Each path is a new rotation, seen through one point. The rows after it are directions, each followed by how far the rotation turns it, in degrees a step (0 if it stays put).
Each turn is a multiple of 5 degrees from 10 to 175, or 0.
Each row of a path follows its step; steps can be skipped.

step 0: -0.63,-1.41,+0.67,-3.01,+0.20,-0.08,+1.39,-0.89,-2.19,+1.48,-1.15,+2.47,-1.54,+1.22,-1.26,+2.30,+1.32,+3.24,-0.56,+1.55,+1.18,+0.82,+2.09,+1.80,+1.09,-3.47,-1.79,-1.48,+1.94,-0.66,-1.67,-0.24,-0.50,+0.62,-0.21,+2.10,-1.68,+0.62,-1.42,+1.03,+4.28,-1.19,+1.29,-2.19,+1.23,+3.47,+1.55,+1.37,+2.02,-1.93
step 1: +0.11,-0.18,+1.69,-0.65,+2.82,-2.93,+1.48,+0.58,-0.77,+0.05,+1.52,+0.70,-2.28,-2.48,-1.18,-1.42,+4.92,-3.02,-0.33,-0.39,+0.17,-0.05,+1.84,-0.38,-1.25,-0.93,+0.84,-0.24,-0.92,-2.20,+1.63,+0.91,-2.98,+0.27,+0.43,+2.89,-2.24,-1.07,+0.82,-0.44,-0.33,+1.74,-1.75,-0.96,-2.21,-0.35,-2.71,+3.90,-1.36,+2.04
step 4: -1.14,-0.20,+1.56,-2.11,+0.10,+0.23,+2.37,+0.88,-0.13,-0.93,+0.00,+4.05,-1.08,+0.40,-2.99,+4.15,+1.29,-0.96,-2.04,-0.54,+0.62,+2.04,-2.74,-1.50,+1.26,-0.92,-0.77,+0.15,-1.05,-0.48,+0.07,+1.00,+3.76,+1.11,+2.84,-0.56,+0.45,+1.32,-1.11,+2.45,+3.24,+1.38,+2.16,-1.50,-0.53,+1.39,+2.58,+2.68,+0.08,+0.59
step 7: -0.86,+0.07,+2.43,-1.82,-0.16,+0.10,+0.51,-2.19,-2.44,-1.88,+2.64,-2.01,+1.39,-2.37,-0.59,-1.16,+2.28,-1.38,-0.96,-0.12,-0.23,-2.20,+2.12,-3.35,-0.15,-1.51,+0.82,+1.17,+0.25,-2.68,+1.32,+3.28,+1.65,+0.73,+2.71,+1.15,+0.80,-1.19,+1.19,+1.54,-2.31,+0.57,-2.41,-1.17,+4.21,+0.60,-1.11,+0.42,+2.17,+1.29
step 9: -0.29,+1.36,+2.94,-0.62,-1.25,-2.02,+1.25,-0.75,-3.51,-0.16,+0.29,+2.42,-0.10,-2.09,-0.51,-2.22,+3.44,-1.62,-2.30,+2.80,-1.99,-0.05,-1.16,+1.11,-0.85,-0.46,-1.03,+0.41,-0.21,-2.29,+0.53,+1.35,+0.20,+0.66,+0.04,+2.96,-3.83,-1.34,-0.21,+1.11,+1.09,+1.17,+0.95,-3.86,-1.30,+0.86,-0.81,+2.92,+2.12,-0.20
step 14: -2.74,-2.10,-1.06,-0.46,+0.17,-3.13,+1.53,+2.19,-0.07,-0.61,+1.47,+0.11,-6.07,-1.97,-0.05,+0.56,+3.00,-0.48,+1.69,+2.45,+0.19,+1.57,-0.29,-0.95,+0.07,-2.36,-2.56,-0.70,-1.82,+1.96,+1.63,+0.67,-2.23,-0.36,+0.31,+0.32,-1.25,+0.62,+1.58,+1.37,+1.26,+1.69,-0.73,-0.39,-2.92,-0.54,-0.65,+2.86,-0.02,+0.70
step 25: -2.57,-1.21,+0.18,-2.47,-1.68,-1.56,+3.32,-1.02,+0.99,+0.26,-0.17,+1.10,-2.42,+2.20,-2.95,+2.30,+1.29,+0.18,-0.38,-0.05,+0.29,-0.33,+1.79,-2.00,+1.50,-2.33,-2.52,+1.73,-0.14,-0.21,+1.64,+1.12,+1.58,+2.26,+0.45,-0.20,+1.85,+3.03,-1.49,+0.48,+1.18,+0.89,+2.28,+2.01,+3.18,+1.56,+3.82,+1.19,+0.63,-0.39
step 26: +0.38,-0.68,+0.60,-0.18,+0.86,-0.61,-1.48,-2.73,-1.66,-0.22,+2.28,+1.12,-2.25,-1.47,-0.99,-1.03,+2.98,-0.89,-1.50,+0.82,+1.76,-2.29,+2.09,+1.41,+4.14,+0.11,-2.07,+0.08,-2.19,-1.69,-1.47,+2.54,-0.41,+1.25,+0.91,+1.44,-1.75,-0.52,+0.53,+0.62,+0.92,-1.36,-1.09,-4.65,-1.93,+3.28,-1.74,+1.48,+1.68,+0.49
step 27: -1.39,-1.16,+0.72,-0.69,+1.62,-0.45,+0.36,+3.66,-2.59,-0.84,+2.68,+0.57,-3.86,+1.59,-0.24,+2.29,+2.47,-0.37,-0.16,+0.07,+0.79,+2.36,+0.27,-3.11,-1.95,-3.66,+1.25,-0.15,-1.47,+0.48,+3.62,+0.84,+0.41,+0.74,+1.26,-0.31,-2.75,-1.36,+1.09,+3.03,+0.81,-0.77,+0.69,+2.17,+1.22,+0.54,+0.46,+2.80,-0.16,-0.51
+0.10,-0.23,+0.27,-0.55,+0.68,+0.14,-0.21,-0.59,-0.33,-0.41,-0.44,-0.35,+0.18,-0.06,-0.53,-0.08,+0.36,+0.00,+0.54,+0.27,+0.74,+0.28,+0.38,+0.36,+0.81,+0.39,+0.14,+0.10,+0.62,+0.84,-0.87,-0.22,-0.26,+0.10,-0.66,+0.47,+0.79,-0.26,+0.55,-0.23,-0.46,-1.21,+0.20,+0.24,+0.37,+1.04,+0.30,-0.60,+0.10,-0.36	140
+1.05,+0.56,+0.07,-0.64,-1.26,-0.39,+0.28,-0.49,+0.44,-0.21,+0.44,-0.13,-0.28,+0.17,-0.26,-0.47,-0.40,-0.49,+0.91,-0.53,+0.50,-0.91,-0.07,-0.40,+0.99,-0.82,+0.54,+0.15,+0.57,-0.48,+0.49,+0.07,-0.17,-0.62,-0.01,+0.31,+0.26,-0.05,-0.33,+0.08,-0.14,-0.15,-0.04,+0.39,-0.44,-0.41,+0.28,-0.34,-0.14,-0.07	80
+0.63,+0.32,+0.26,+0.14,+0.10,+0.08,+0.89,+0.36,-0.16,-0.20,+0.11,-0.10,-0.05,+0.16,+0.12,+0.80,+1.03,+0.17,+0.64,+0.19,-0.07,-0.90,-0.22,+0.02,-0.08,+0.43,+0.41,+0.30,-0.55,-0.21,-0.16,+0.34,-0.17,+0.04,-0.82,-0.55,-1.03,+0.37,+0.26,-1.25,+0.59,+0.08,+0.39,-0.04,-0.88,+0.79,+0.14,-0.08,+0.55,-0.13	85
-0.12,+0.96,-0.20,-0.11,-0.15,+1.09,+0.24,-1.03,-0.29,-0.32,-0.09,+0.19,-0.25,-0.98,+0.97,-0.37,+0.60,-0.29,-0.07,+0.64,+0.03,-0.41,+0.33,+0.18,-0.02,+0.00,+0.20,+0.16,+0.22,+0.23,-0.28,+0.26,-0.25,+0.78,+0.21,+0.09,-0.16,+0.77,-0.38,+0.22,-0.53,-0.11,+0.07,+0.29,-0.19,-0.41,-1.55,-0.09,-0.16,+0.29	170
-0.64,+1.10,-0.31,-0.45,-0.06,-0.78,+0.22,+0.38,-0.11,-0.38,-0.01,+0.55,+0.71,-0.05,-0.01,-0.03,+0.57,+0.06,+0.86,-0.19,+0.51,+0.49,-1.08,-0.17,-0.18,+0.20,-0.48,-0.25,-0.80,-0.54,-0.22,+0.47,-0.52,+0.42,+0.09,-0.02,+0.50,-0.64,-0.22,+0.17,-0.49,-0.01,+0.52,+0.68,+0.60,-0.43,-0.05,+0.10,+0.97,-0.03	140
-0.27,+0.53,-0.69,-0.03,-0.55,+0.36,+0.73,-0.08,-0.50,+0.25,-0.26,-0.68,-0.89,+0.35,+0.55,-0.42,-0.23,+0.79,+1.08,+0.56,-0.20,+0.45,+0.96,+0.45,-0.21,-0.29,-0.68,+0.25,-0.22,-0.01,-0.01,-0.69,-0.05,-0.03,-0.87,-0.13,-0.40,-0.39,-0.09,+0.44,+0.04,+0.47,+0.32,+0.09,+0.60,-0.11,+0.93,+0.00,-0.31,+0.15	130
+0.15,+0.43,+0.14,+0.29,+0.27,-0.90,-0.64,+0.32,-0.17,+0.90,+0.52,+0.60,-0.62,+0.16,+0.69,-0.85,-0.25,-0.49,-0.18,+0.32,+0.66,+0.43,+0.53,-0.38,+0.19,+0.47,-0.15,+0.55,+0.06,+0.15,-0.41,+0.21,-0.31,+0.54,-0.05,+0.76,-0.22,-0.24,+0.17,-0.18,+1.02,-0.57,+0.87,+0.12,-0.92,-0.27,+0.17,+0.64,-0.15,+0.10	85
-1.07,+1.13,-0.42,-0.65,+0.45,+0.52,+0.38,+0.78,+0.22,-0.14,+0.14,+0.16,-0.07,+0.18,-0.13,+0.54,-0.10,-0.63,-0.71,-0.09,-1.21,-0.23,+0.77,-0.38,+0.39,-0.29,-0.24,-0.36,+0.45,-0.07,-0.13,-0.45,-0.20,-0.32,+0.09,-0.35,+0.12,-0.32,-0.31,-0.15,+0.05,-1.12,+0.05,-0.02,-0.71,-0.33,+0.49,-0.34,+0.35,-0.36	170

step 0: -0.39,+2.05,-1.39,-2.12,-0.66,+2.36,+2.92,-2.59,+1.54,-3.13,-0.02,-0.56,+0.19,-0.73,-1.56,+1.75,-0.35,+0.51,+0.12,+0.22,-1.12,+2.67,+2.45,-0.68,-0.69,-1.09,-1.69,-0.16,+3.99,-0.08,+1.07,+0.31,-1.34,+0.72,-0.21,-0.43,+2.82,-0.20,+0.07,-1.01,-2.16,-0.14,-0.02,+1.67,-2.19,+0.71,+0.14,+1.02,-0.05,+1.77
step 3: +1.06,-0.30,-2.80,+0.69,-0.94,-0.50,+1.06,-1.09,-3.52,-3.24,-1.07,+1.79,-0.09,-1.24,-0.16,-1.52,-0.65,-0.75,-0.82,+2.50,-0.82,-1.09,-0.16,-0.54,-1.66,-0.81,+2.25,-1.20,-0.12,-1.24,-0.34,+2.41,+0.60,-1.28,+1.52,-3.82,-1.05,+1.86,+1.60,+1.12,-0.97,-2.96,+1.55,-0.06,-0.82,+0.20,-0.76,+0.87,+1.50,+0.17
step 7: +2.19,-0.39,-0.53,+0.03,+1.26,+2.57,-1.12,+0.45,+2.67,-0.14,+4.31,-1.45,-2.32,-3.43,+0.27,-0.06,-0.13,+1.45,+1.34,+0.85,-0.49,-0.01,+3.57,-0.45,-0.04,-1.34,-1.26,-0.62,-1.14,-1.36,-1.57,-1.68,+0.82,+1.14,+0.32,-0.50,-0.34,-2.30,+0.85,-0.14,-2.53,+1.47,-0.99,-1.04,+0.93,+0.39,+0.22,-1.26,+0.96,+1.17
step 9: -1.32,+4.64,-2.36,-0.15,+1.77,-1.74,+0.96,-1.31,-1.05,-0.32,-2.50,-0.36,-1.16,-0.68,+0.01,+0.10,-0.13,+2.65,-1.61,-2.73,-0.22,+0.85,+1.66,+0.86,-0.50,+0.28,-2.30,+0.89,+0.83,+0.18,+0.94,+0.54,+1.49,+0.19,+0.77,+3.64,-0.84,-1.15,+2.06,-0.52,+2.26,-0.29,-2.29,-0.47,+0.61,-0.66,-0.57,+0.35,-0.69,-1.40
step 11: -2.21,+1.43,-0.41,+0.58,-1.69,+1.05,-0.75,-2.97,+0.70,-0.22,-2.72,+0.41,+0.37,+0.86,-1.51,+1.48,+1.72,-1.96,-0.79,+1.36,-1.05,-0.79,-0.01,-2.06,-2.52,+0.53,+0.64,-2.71,-0.96,-3.84,-1.04,+0.74,-0.21,-2.30,+1.65,-0.33,+0.53,+0.78,-2.13,-1.67,-0.50,+1.02,+2.15,+0.90,+0.99,-1.24,-2.64,+1.43,+0.22,+1.11
step 12: -0.18,+1.91,-1.54,+0.48,-1.28,+2.24,+0.84,-1.53,-1.58,+1.62,+0.19,+1.14,-0.02,+3.17,-2.25,-1.55,+0.32,-1.92,-3.07,-0.39,+3.13,+1.76,+0.03,-0.62,-0.26,-0.80,+1.13,-0.49,-0.10,+0.44,-1.66,+0.13,+0.41,+1.28,+0.59,-1.75,+1.18,+2.03,+1.61,+0.68,+2.57,+2.03,-0.04,-3.91,-0.53,-1.57,-0.96,+0.02,+0.27,-0.34
step 20: +1.10,+1.37,-3.16,+2.57,-0.94,+1.36,+0.75,-4.63,+2.47,+0.99,-1.29,-1.18,+1.55,-0.04,-3.84,+0.34,+0.05,+1.17,+0.14,-0.96,+0.79,-1.57,+0.96,+0.23,+1.29,-0.50,+0.66,+0.59,+0.37,-0.89,+0.64,+0.15,-0.24,+0.39,+0.89,-3.02,+2.42,-1.50,+0.99,-0.05,+1.18,-0.16,-2.60,+0.81,-1.56,+0.93,-1.05,-1.13,+0.45,-0.35
step 22: -0.95,+0.21,-1.43,+2.29,+3.50,+0.58,+2.31,-1.49,-2.70,-2.47,-1.45,+2.93,-0.09,+1.03,+2.29,-1.04,-1.74,+0.62,+0.55,+1.48,-0.31,+1.53,-2.92,+1.00,-1.63,+0.96,+1.29,-2.55,+1.46,-0.31,-0.87,+0.41,-0.01,-2.37,+0.78,+0.07,+0.39,-0.02,-0.15,-0.07,-1.98,+0.29,-1.73,+1.59,+2.10,+0.75,+0.44,+1.36,+0.68,+0.77
step 24: -0.81,+0.04,-0.41,+2.21,+0.68,-1.36,-2.23,+1.87,+1.83,+1.78,+0.65,-0.73,+0.47,+0.56,+1.59,+1.73,+3.15,+1.02,+1.93,+4.58,+0.44,+0.60,+0.28,-0.82,+0.05,+0.76,+1.37,-1.05,-1.06,+0.18,-1.78,+0.17,+1.04,+0.02,-4.12,+1.03,-0.15,+0.55,-1.56,-0.01,+2.52,+2.01,+0.90,-0.35,-0.43,-0.84,+0.82,-0.04,+2.74,-0.56
+0.12,-0.91,-0.17,-0.26,-0.52,-0.04,-0.36,+0.40,-0.56,+0.34,-0.95,-0.12,+0.45,+0.29,+0.57,-0.73,+0.49,+1.36,-0.15,-0.03,+0.08,+0.25,-0.20,-0.43,+0.27,-0.05,+0.25,+0.52,+0.66,-1.00,-0.08,+0.08,+0.93,+0.65,-0.08,+0.21,+0.30,-0.72,-0.18,-0.36,+0.72,-0.15,-0.23,+0.06,-0.15,+0.44,+0.02,-0.69,-0.15,-0.25	95
+0.14,+0.49,+0.49,+0.16,+0.28,-0.45,+0.55,+0.02,-0.34,+0.15,+0.42,+0.34,-0.62,-0.47,+0.31,+0.87,+0.86,+0.77,+0.15,-0.14,+0.06,+0.60,+0.13,-0.62,-0.93,-0.01,-0.75,+0.92,-0.22,+0.08,+0.38,-0.09,+0.31,-0.24,-0.30,+0.72,+0.47,+0.24,+0.11,-0.02,-0.19,+0.11,+0.82,+0.11,-0.61,+0.96,+0.32,+0.03,+0.97,-0.07	45
-0.76,+0.39,+0.08,+0.73,+0.53,-0.09,+0.37,+0.40,-0.48,+0.93,+0.28,-0.14,-0.17,-0.46,-0.61,-0.79,+0.71,-0.17,-0.08,-0.44,+0.51,+0.34,+0.06,+0.16,-0.51,-0.28,+0.10,-0.21,-0.24,-0.38,+0.48,+0.31,-0.31,+0.25,+0.45,-0.29,-0.07,+0.12,+0.59,+0.71,+0.09,+0.41,-0.95,+0.45,+0.79,+0.98,-0.66,-0.61,-0.63,+0.10	135
+0.88,-0.54,-0.58,-0.20,+0.36,-0.26,-0.16,-0.62,-0.39,-0.02,+0.56,+0.51,+0.15,-0.15,-0.37,+0.23,-0.55,+0.51,+1.13,-0.64,-0.34,+0.31,+0.03,+1.35,+0.18,+0.30,-0.59,+0.27,+0.25,+0.56,-0.52,-0.14,+0.25,-0.11,+0.41,-0.03,+0.49,-0.51,+0.70,-0.41,-0.58,+0.05,-0.27,+0.19,-0.09,+0.29,-0.77,-0.78,-0.24,+0.15	55
-0.17,-0.03,+0.58,-0.69,-0.88,-0.66,+1.04,+0.05,-0.81,+0.03,-0.37,-0.11,+0.07,-0.04,+0.05,+1.02,+0.12,-0.78,+0.22,-0.13,-0.09,+0.57,+0.78,+0.54,-0.38,+0.65,+0.71,-0.46,+0.43,-0.03,+0.39,-0.23,-0.06,+0.83,-0.25,-0.53,+0.02,-0.78,-0.06,+0.24,+0.14,+0.45,+0.52,-0.51,+0.46,-0.32,-0.03,-0.54,+0.12,+0.18	25
-0.36,+0.72,-0.29,+0.48,-0.97,-0.17,+0.29,-1.04,-0.89,-0.38,-0.02,+0.50,+0.62,-0.77,-0.12,+0.20,+0.14,-0.22,-0.67,-0.29,+0.62,-0.26,-0.44,-0.31,+0.47,+0.23,-0.19,+0.74,-0.69,-0.39,-0.43,-0.15,-0.26,+0.05,+0.80,-0.32,+0.92,-0.01,-0.12,-0.47,+0.14,-0.24,+0.36,+0.64,+0.06,-0.57,+0.28,-0.09,-0.67,+0.07	40
-0.13,-0.54,-0.05,+0.67,+0.47,-0.15,+0.10,-0.82,-0.61,-0.29,-0.85,-0.05,+0.35,+0.72,+0.10,-0.02,-0.20,-0.36,+0.04,-0.34,+0.43,-0.59,+0.91,+0.78,-0.59,-0.95,-0.20,-0.02,+0.00,-0.75,+0.76,+0.63,-0.45,+0.72,+0.14,+0.42,-0.02,+0.13,+0.30,-0.53,-0.26,-0.42,+0.05,+0.01,-0.76,+0.06,-0.12,+0.85,+0.39,+0.34	130
+0.30,-0.17,+0.71,+0.27,+0.07,+0.07,-0.36,+0.22,-1.02,-0.15,+0.34,-0.37,-0.34,-0.07,+0.26,-0.45,-0.62,+0.33,-0.56,-0.13,-0.75,+0.28,+0.18,-0.39,-0.24,+0.93,-0.11,-0.35,-0.39,-0.60,-0.26,+0.57,-0.24,-0.46,+0.66,-0.23,-0.79,-0.48,-0.43,+0.15,-0.77,-0.29,-0.11,+0.46,-0.30,-0.19,+0.33,-0.33,+0.49,+1.49	95
